Where one turn sends some rows of the set: a few examples, then the rows asked:
J40: [-15 -57 -26  33  14   2   1  31   1  -5  -5 -44   4 -55 -10  21 -45   3
  16  38 -30  18  13  11  12 -25 -10  15   7 -13   8  11  18   4 -17  18
   8]
J649: [ -1  26  36 -29  37   8  23  33 -20  23  21  -4   3 -16  18  19 -21 -45
 -23  10  -2  24 -16  -5  15  -6  44  -5 -17   0   1 -35  -6 -22  40 -16
  -1]
J488: [-20 -32 -18  30   5  -4   0  11  42 -10   6 -15 -21 -31  13 -13 -32 -10
  10  45 -38  30  -9  27  31  -3  12  18  24  -6   6  22  -3 -18  12  -1
  -1]
J297: [ 18   3  31 -30  42   9  19  38 -16   8 -39  25   4 -14  21  16 -41 -44
 -18 -10 -24  24 -26  24  -7 -24  10 -18 -43   6   4   1   3 -18  27  13
   3]
J863: [ 13  16  35 -39  36   8   4  35 -15   9 -40  24 -14 -20  20  17 -39 -30
  17 -18  11   2 -41  15  -7 -20  16 -18 -29  20  15   1  -2 -19  29  21
  -2]
J802: [-11 -52   0  44  16 -31  -2  45 -18  12   0 -28   1  -1  25  13 -15  63
  21 -27  -7   8  -9  15   9 -18 -32  13  14  20   9  -5 -16 -10  16  13
  13]
J369: [-19 -45   8  51  23  -1  13  41  18  10  14  -6 -14 -21  19   4 -32  36
   1  31 -42  27  12  15  19 -13 -14  31  21  -6   7   9  15  -7  27   8
  15]
J588: [-24 -32 -32  35  10  21  19   3 -10 -13 -27 -47   5  -6  61   3  -3  -3
  -2  10 -28 -27 -26   9  32   6   2   9  -2   2  20   3 -14 -57 -17  23
  15]
J502: [  2  37  44 -18  40  16   4  37 -28   9 -26  15   2 -18  18  19 -39 -45
 -15  -6  -9 -10 -21  20  13 -14  24 -20 -39  14   1 -13  12 -17  28   7
   5]
J796: [-25 -38 -21  36  17  19   3  26 -27  -2 -17 -64   5 -45  12  23 -31  11
  20  27 -17 -29   2   0  22 -15  -5  14  -1  -2  19  -5  17 -20 -34  30
  18]
J157: [-35 -32   9  32  35 -34   3  15  -7 -27  -8 -33 -30 -14  43   2 -18  45
  28 -15  -3  22   5   4   7  -7 -17 -11  22  45   2   6 -25 -12  -7  21
  12]
J575: [-12   5  27 -47  27  23  13  21 -32  15 -13 -25   3   0   1  27 -14 -45
 -22   7   8  10 -11 -15  16 -21  29 -25 -23 -16  17 -31  -6 -21  22 -17
 -13]
J684: [ 18  -6  17 -41  32  -4  37  33 -24  23   1  -5  13  -3  29  23 -18 -37
 -18 -19  -3  48 -27  -4  -8 -21  21 -13 -30   2   1 -26 -24 -30  37  -9
   1]
J821: [ -9  -3  25 -62  22  15  14  21 -16  14 -15  -9  -9  -3  -4  27 -18 -32
   2   3  26  19 -26 -15   7 -23  28 -22 -15  -9  25 -23 -19 -21  24  -9
 -20]
J984: [  6  10  25 -46  33  15  32  26 -19  26  -1  -4 -10 -14  40  18 -16 -29
   7  -7  19  15 -43 -20   0  -7  40  -6 -14   7  19 -28 -20 -46  29   6
   0]
J651: [-45 -14  15  51  42   2  14   7 -18 -30  -6 -41 -18 -14  56   3 -13  23
   2  12 -30  -3  22  -4  27   6  -5  -2  11  34   3  -2  -2 -33 -15  21
  29]
J167: [-26 -32   7  56  26  26  17  29 -18   8  -7 -30 -10  -7  54   8  -8  43
   7  10 -26 -31  -3  -6  22  -1 -10  33   6   1  22  -6  11 -43   5  26
  26]
J653: [ -3 -14  16 -58  27  23  26  23 -15  11 -21 -13   3   2   5  26 -19 -43
 -18   4   4  34 -16 -13   4 -32  28 -18 -28 -24  18 -18 -12 -22  20 -12
 -15]
J230: [-34 -49   7  36  41 -13  19  14  12 -30  -5 -16 -25 -24  37  -6 -28  20
   2  23 -46  49  28   9   9  -9 -12   1  16  19  -4  18  -5 -14  -3  19
  20]
J758: [-16 -31 -26  35  -1 -50 -10  19 -10  -8  -4 -47   6  -1  17   8 -11  14
  14 -25  -6   8 -22  40  28  -7 -10 -12  11  22  -4  -3 -35  -5   2  -6
 -10]
J59: [-15 -55 -29  27  13 -17 -10  33 -22  -1 -18 -58   6 -42  -4  27 -34  28
  38   1   3  -2  -9  12   6 -30 -18   6   5   9  14  -3  -6   2 -24  22
   6]

J684 goes to J984
J157 goes to J651
Now find these:
J167 goes to J369
J502 goes to J297
J821 goes to J575
J40 goes to J59
J488 goes to J758

Where one turn sends some rows of the set: a few examples, then the rows asked:
J782: [-11  16  14   0 -22   8 -29   2 -33  13 -38  16 -11  -4 -13 -33   6   3
 -35  33   8 -20  22  20  21  -5]
J321: [  3 -19  17 -28  12  55 -18   7  -6  25   7 -19   2   9 -10 -19  -8 -23
  16  -1 -34 -19 -11 -20  -7 -15]
J137: [ -1  -3  31   4 -31  14  50 -13   3   8   3   8   2   0   5 -17  -4 -14
  15   0  23  26 -40 -31  28 -23]
J644: [-15   9   9  -9 -13   5 -25  -3 -42  12 -39  10   3  18   9 -37   0 -11
 -18  39   6   6  28  16  26  -9]
J708: [-37  56  11  23 -22 -27 -22 -39   2 -20  14  12 -20   2  -4   6   8 -24
 -15  -4  -1  27 -16 -10 -11  -1]
J466: [  9 -18  13 -19   9  57 -26   9  -3  25   5 -24   0  -2  -7 -19  -4 -13
   8   6 -38 -17 -11 -16 -11 -12]
J432: [-13  23  28 -19  20  17  -6 -20 -43 -25  11 -20  -5  23 -54  -2   8 -18
 -23 -15  -1 -20   2  -3   0  44]
J347: [-19  22   2   1 -37   8 -25 -13 -34  20 -31  14  -8   7  -4 -36  -1  -8
 -13  48  15  -6  18  30  20  -4]
J173: [-29  64   8  33 -15 -17 -16 -30  -5 -15  21  -7 -22   9  11  -9   7 -27
 -12 -17  -1  28  -5   0 -15  19]
J4: [-23  54 -14  34 -13 -38 -10 -39 -10 -10   3  15  -9   4  -3  10  -8 -28
 -13  -7   2  12 -11  -1 -15  11]
J783: [ -3  16   6  -9 -24   4 -17 -11 -20  15 -37  37  -2  14   2 -35 -14 -10
 -12  37  19  -8  15  30   9   5]
J731: [ 16  -5  22 -21   6  61 -21   7 -10  26  19 -24  -1   2 -10 -23 -13 -23
  14  16 -33 -18   1 -11 -10 -11]
J905: [ 16   4  20  19 -34   4  34  -8   6  24  -3  35  14  -6  -5 -15   5 -33
  15   9  24  28 -34 -33   9 -15]
J277: [  1 -22 -17  22   8  15  30   6   4 -22  15 -35 -24  35 -39  -6   1 -40
 -10   9 -22  26  -9 -36  -9   3]
J285: [  0   3  19   3 -35   7  36 -22   8  18   2  26   1   2   1 -23   6 -18
  27  23  25  22 -23 -48  31 -14]
J503: [ -7 -25 -28  23  -1  16  30  10   2 -16  24 -34 -23  35 -40 -12   1 -26
 -13  -1 -15  23 -10 -25  -8  16]
J551: [-14 -17 -18  22  -3  16  27  16   6 -18  25 -33 -23  34 -40 -10   4 -38
 -13  -5 -22  19 -16 -21 -23   9]
J272: [-32  50   6  32  -3 -21 -13 -34  11 -19  13  18 -33   5  -5  10   2 -28
 -17  -9 -10  29   7 -17  -4  13]
J604: [-20  12  18 -12  25  20  -9 -16 -46 -14   8 -15   5  31 -47 -13  17 -24
 -12 -10 -10 -21  13   0   8  52]
J616: [-15  20  25 -17  30  24 -11 -13 -42 -21  12  -8   1  24 -47  -2  20 -13
  -7 -16  -7 -16  11  -4   7  50]
J247: [ 15   3  15   8 -32  10  46 -16  10  28  18  13  -2 -15  -9 -27  -6  -8
  25  11  11  15 -15 -34  31 -18]

J782 goes to J247
J277 goes to J432
Now find these:
J4 goes to J783
J321 goes to J551
J173 goes to J644
J347 goes to J285
J616 goes to J466

